One vector is turned by the same rotation once a tick. Each row is the vector after some number of ticks, and that number follows the row.
The counts run from 0 to 617.
[-21   7 -41  28  -7 -21 -21 -16  -6   9  11   9   7  -1  -9   9  24   4
  22 -15  -8  -1   0  15  11  -8   9  -8  -4   4 -19   2 -21  18  -3  -4
  -5  -9 -15   4  18  14  27  -4   2  11 -18 -12 -13  -1 -11 -17] | 282
[ -7  21  -7  11   0  -3 -22  -3   4   8  -1  22   5  -3  22  16  -2   9
  -1 -36  -2  30   2 -10   8 -13  -4 -11 -12 -25  28 -12 -20   3   7  -6
  -6   5 -10   8  15  -6   2 -21 -19  16 -14  12  24  -3 -10  14] | 388
[-22   8 -15   8   3   5 -21 -15 -24  26  17   9   3  -7  17   4 -11 -11
   4  -3  -5  26  12 -14   9 -17   4 -37  -2 -16  -5 -22  -2  -9   0 -28
   7  -3   5   4  18 -15  18   2 -21 -15 -11   1  10   1   5 -17] | 546
[-22 -20 -18  14   3 -31 -17 -22   4   2  19   6   2  -4 -11  34   1  -8
  -6  -3  19  25  -1  16  -3 -25   6  -2  -9  -5  -4   3 -27 -13   3  -5
   3  -2 -15   7  36  18  -7  17  -5  22   0 -10  13 -17  -7  -9] | 74
[ -9 -12 -12  18  -3   0 -26 -18  10  11   9  -5  -3 -13   4   5  31   1
  -5 -17   2  12 -10   2  23   0   5   4 -23 -12  14  12 -21 -11  12 -14
 -12   3  -2 -18  14 -15   6   2   2  30 -11  -1  10 -22 -29  13] | 337
[-16  -4 -11  12   3  10 -26 -13 -13  19   3 -19  16  -8  -8   6  25 -19
 -13   2  -5  21 -15  22  13 -32   3 -14   4 -22 -11  12  10   3  10 -20
 -20   1  -1 -23  11   0  26  15 -11   1  -3  -3 -18 -19  -4   0] | 256
[ 16 -15 -19  -6  -3 -13 -11 -15 -17  -2  14   7  17  -2  -1  22   6   5
   2  -2  22   9   2  17   7 -36  15 -20  11 -31 -11   8   5  -9   9  -4
  14  -8  11 -10  29  16 -10  12  -4   2  -6   3  -5  -8   4 -15] | 166
[-17   5 -11  21  -4  -9 -27 -19   7   7 -29  16  14  13  -2  25  34   7
 -17  -7  15  -5  -2   8   8 -17 -10   7  -2 -17  -8  -2 -14  -3  -3 -10
 -10   7  -4  24  16  -4  15 -23  -7  11  -4   3 -10 -19 -15  11] | 586
[-24 -10  19  12  16 -11  -5 -15  12  16 -10  12   9   0   1  13  19  -5
 -26  -3  24  28   5 -16  20 -31   1   5  10 -31 -19  -6 -23  10  -6 -12
 -14  20   1  19  -2  -6   9   3  -5  12  20 -16 -18   0 -15  -3] | 525
[-19   2 -16  16  -4  10 -24 -16   9   9  -5  -2   6  -4   6  13  12 -27
 -23 -25  17  18   3  -5  26 -29  16  -7   7  -7  23   0  -9  -3  -5 -16
   6  -1  -5  -6   8  -5   0  -9  19  16  -4   4  -6 -14   9 -13] | 306
[-23 -17 -19   7  -7 -16 -23   0  14  22   4   4  10 -20  -4  15  -6 -15
  -9  -5   6  32  15   4  11 -15   2 -13  -9 -13 -32   4  -6   2 -12 -23
  -1   0  -3   9   3  -1  27  10 -14  -2  -2 -18 -10   4  11  -5] | 609
[  0  25 -15   2   7   3 -19 -22 -11  29 -14   8 -19  -3  22   9   9  15
  13   6  -4  24   1   0  22  -7  12 -24  -3 -23   4  -2  -5  13  -1 -35
 -12  -5 -10   2  12   0   1 -21   8  13 -18  32  11   7   0   5] | 419
[ -4  28 -21   5   6   2 -22  -7 -17   7  14  13 -18  -4  19   2  -1  22
   1  -2 -31  21  -8  -2  18  -6  12  -8 -17 -15  13  -6 -11   8   6 -31
  -6  -1 -17  26  37   0   2   5  -2  11 -21   9   5  -8  -9   8] | 96
[-13   8   5  21   5 -15 -36 -19  -6 -14  15  12  13  -8  -2   0   0  12
 -18  -9  -9  12 -12  -6  23 -21 -10   0   9 -22  15  10 -16  26   9  -3
 -29  22 -17   7   5  -2  14 -15   4  16   2   5   4  -9 -28   2] | 325
[ 23  -1  -1 -13   0 -10 -21  14 -14  12 -24  26  -4 -11  16   1  10  24
  17  -1  14  17  -5 -15   5 -11  17  -2  -3  -6 -28   3 -20   6  11 -20
  -1  -1 -33  11  26 -13  -1  -2  -3  10  -9   0   1   0 -13  10] | 500
[  8  -7  -6  23   4  -7 -11   6   7  -1 -26  12   3 -15   5  21   8  -5
  -4 -23  17  28   5  31  12  -2  11 -11   5 -15 -22   6  10   4 -24 -40
 -14  -2 -18  23   0   6   4 -15 -18  -3 -11 -12   4  -6 -10  -2] | 443
[ -7  12 -27  25   8 -23  -6  -2  -4   7  22  25  -9  -4  16  12  12  13
  25 -19   2  -4   5  -1  21  -5  15 -17  -2  -7   5 -13 -31  -1  12  -5
   4  -4 -11  -7   6   8   9 -12 -20  12 -15  -2  13   3 -10 -34] | 604
[  0   4 -21  32  16 -23  -1   3 -15   2  -1  18  28 -21  -7  23   0   0
  -5 -14  -8  16   7  19  15  -8   7 -23  20  -2 -20 -10 -11  24 -20  -6
  12   0 -22  15   4   5  22  -5 -22 -12 -12  -4  -6  14   1 -24] | 143
[ -7 -17   1  14   6 -11 -16  -5   3   4  20 -12  -6  -5  -5  18  -6   2
  -2  -1  11  40  -4 -19  27 -17  12   3 -11   1  -7  -5   2   5   9 -25
   4   6  -8 -20  17   4  13   5   5  44  -4 -12  13   1  13 -19] | 72
[ 12  -6 -16  -5   0  -6 -21  -7 -17  15   4   5  24 -30  -9  13   8   8
  -5   3  -1  31   4   1   1 -38  -1  -7   2 -20 -29   9  -7  -1   2  13
 -23   2 -17  12   7 -24  14  -3 -23 -22  -1   5  18   5 -11  16] | 174
[ 18  -6 -17  26  14  -2 -12 -11 -20 -20  -3   9  22  -9   5  16  24  12
 -14 -15   1   3 -11  33  19 -26  -1  -1   2 -22  -8  15   8  -4 -15 -19
 -25   5  -8   2   0 -13  10  -8 -15 -18  -8   6   0  -7 -31   3] | 28
[ 26  -1  11  -3  12  -3  -4  -1 -30   8   0   0   3 -16   3  28 -18  12
   5 -18   3  54  -7  -8   7 -28   1 -23  -4  -4   3   1  -5  18   9 -21
   1   8 -27  -8  23  -7  18  14   4   4  -7   8  24   1  -4  -3] | 238
[ -4 -17   0  -7  11  -6 -37   4 -10  29 -19   0   8 -28   8   6  -2   1
   3  13  12  31   5   0   0 -14   5 -17   0 -13 -13   0  -3  -3  11 -38
 -16   6 -10 -19   5 -23   8  -5 -18  -7  -4  -3   3 -13 -21  20] | 411
[ 22  -5 -11   4  -4   5 -42  -5  -1 -10 -10  -3  -8  -7   3   5  12 -14
 -10 -13   5  14 -10   0   7 -23  18  -4   5  -9   9  25  -3  24   9 -31
 -10  -3 -27  -8  11  -8   1  -1  30  15  14   6  -2 -26  -5  14] | 179
[-28   9   1   8  -9   4 -22  -8   5  21  -3  -4  -7  16   9  10  16 -15
   0 -19  -1  26  -1 -18   9 -18  -5 -17  -8 -24   4 -16 -17   0   5 -27
   7 -11   3   9  22   3  31  20   3  23   0 -10   2 -17   7   0] | 222
[ -1 -12 -17   1  -2 -23 -21   1  -2   9 -21  19   7   8  12  14  13  -5
 -10 -19  15  11  18  20  13 -27  -6 -21   7 -13  -2   4 -20   6 -12 -14
   2 -12 -24  11   3   7  19  25   7   5  18 -11 -16 -17   5   2] | 378
[  1 -13 -19   9  -7   7 -20 -21  -4   2  30   1  13 -16 -18  19 -18 -16
  -3 -23   0  32 -11   5   6 -27  17  -3 -11 -18 -20   6   3   3  -3 -22
  -3  -5  -4   1  28   6   0  -4   3  -6 -10 -14  15   9   3  -5] | 9
[-14 -22 -11  21  -1 -28 -26 -15   7   1   6   0  19   4 -11  21  34   5
   4  14   4   6  -6  13  14  -3  -5  16   3 -14 -25  15 -12  16  10   2
  -6   6  -4 -15  22  -2  33  -7   2  39 -12  -7  -3  -9  -4  -3] | 198
[ -8  -2  -1  17   2 -21 -12   5   7   8 -13  13  -2  17  24  22  29  17
   1 -18  22  10   4  -4  23  -9   9  -5   4 -19   2 -16 -27 -11   8 -17
  12  10  -6  14  20  -4   5   4 -20  38  -1   7   3 -20 -12   2] | 138
[-12   8 -11  29  -9 -26 -28 -10   2  -7  12  26   2   2 -10  13  -5  12
 -18 -17   6  13  -3 -18  15 -14  -3   8 -12  -2  10   2  -8  27  -1 -19
   2   6 -20   8  17  -9  26 -34  23  14  -4  -5  12   3  -3 -16] | 448
[  6  -2 -19   4  -5 -11 -33 -18   0  13 -16  21   7   5   6  14  22  16
  -7  -3  22   9   3  -2  14 -39   3   5  -3 -34 -16   8 -15   8  11   2
 -17  15 -16  14   3 -21   6 -17   9  14  20  17 -10  -7 -10  31] | 263
[-11   4  -7  18  10   9 -23 -38 -11  17  10  -7   6 -18 -11   3  11 -11
 -22   6  -2  24 -17   2  15 -26   3 -10  -4   5   6  14  14  -1 -12 -27
 -27   8  -9 -23  14 -13  14 -21  24 -10 -11  22   5  -8  -9 -10] | 183
[ 21 -13  -6  24  -1 -18  -1 -21  -2  -2 -17  -2  -1   5  -5  29  15  21
  -2  -9  22  20 -14   0  15 -28  -4   9   8 -11 -28   2   7  19   6 -22
 -22  14  -6 -20   2 -14  16   3  23  15   9  -2  -5  -9 -19  -5] | 352
[ -7 -13 -14 -11   0 -10 -44  -8  -5  15 -10  12  10 -15  -3  13 -24   1
   9 -12   6  21   7   4  -2 -23  15 -22  24 -23 -14  15 -13  25  -4 -11
  -8  -6 -20  19  16  18   3  -3  -4  -6  -6  -1   5  -7   0   7] | 470
[  3 -11 -24  -6   5   2  -5 -17  -8  20 -30  20  17 -22  15  13   9  -8
   5  -2  18  11  -3  15  21  -4   6 -31  12 -11   4  13   8  -3 -11 -38
  -2  -7 -25 -13   4  -3   3 -15   1 -10 -12   5   7   0 -11  -9] | 504
[  6  -6 -22  12   0   7 -38  -1  -2  -4 -11   4  19  -1  -2  -3   1 -17
 -24 -20  -5   5   7   4  19 -26   6 -17  16 -26 -17   4  -1  10   1 -30
  -6   5   4   3  -3  -3  12   3 -23  -5  13 -21 -19  -5 -10  -4] | 317
[-17   0   3   5  11  -1 -16 -12  -7  -4 -22  24  12  -4  21  19  -8  -4
  -6 -33  26  28  -3   6  -8 -24  -4 -13  -4 -30  26  -7  -7 -10 -12 -36
  -8   4  -5   1  20  -7  -5 -15 -11  -8  -6   1  16 -20 -18   3] | 150
[-21   1  -9  11   2   2 -22 -17  -2  10  10  45  13 -20 -12   3  20  -9
 -13 -16   9   4 -16  10   7   1  13  14  -5 -23   6  23 -17  -9  -8 -29
 -17  -8 -11  11  29   3  -5 -19   1   5 -18 -17  11  -4 -26  -6] | 274
[ 10 -18 -13  24  20 -23   6   8 -15  -7   2  -2  15  -2  19  26   1   5
   5 -10  10  12 -13  20  18  -8  -1  -1   3 -15 -12 -14  -1  -5   9 -28
  10   9  -7  -9  11  10   4  14 -44   8  -9 -14   1  -5 -13 -17] | 227
[  5 -12 -16  13   2 -28 -10  -7   1 -23  -8  15   0  20  13  32   9  16
 -13 -11   5  18   9  27  21 -21  -2 -23  12 -30  10  -2 -16  11 -11 -14
   0   5 -12  15  12  14   1   1 -15  18  -6   9  -4 -20 -11   7] | 616
[-20   3  -5  26  15 -12  -6 -17   2  10 -22   5  12 -10   1  36   5  -2
  -1   1   8  29   1  31   6   6 -23 -19   4 -15   9   3   0  -4 -26 -32
 -12   4  -9  12  14   7  13 -16 -15   0 -23   1   6  -9  -9  -4] | 58
[ -3  -6 -12  13  10 -41 -33 -17 -21 -18   5  20  11  10   5  21   7  18
 -15   1  -4   4  -6  12  -3 -22 -13   6   5 -18   9   8 -11  12  -1   6
  -6  12 -23  14  20   5  -1 -18 -13   2  -6   6   3 -17 -30  -1] | 324
[-10   3 -11  10   2 -34 -13   2 -13   6  39  16   0 -10   1  18  -5  20
   6 -10  -2  21   1   6   8 -14  12 -16  -8 -25 -14  -9 -29   7  -1  -1
  -5 -11  -2   4  21  22  13  25 -21  10 -10  -6   9  -1  -9  -5] | 312
[ -2   1   0  26  13  -9  -7  -9  -2  24 -25  -8  20  -6   4  16  25 -11
  -7 -15  18  19  15  -1  29 -37  -9 -31  13  -9   3  -8 -13   8   3   7
   6   4 -16 -12 -12 -18  19   3  -7   6   5   2  -6  -5   4  -8] | 141
[  2  -2   4 -23   3  -8 -32  11 -18  10  -8   5  -1   1  14   6   7  11
  12  10   3  28   0   9 -19 -15   7 -16  16 -20 -15   2  -8   1  17 -45
  -8   2 -17  15  34   9  12  16 -14   9  -7   3  -1 -21 -11   6] | 23
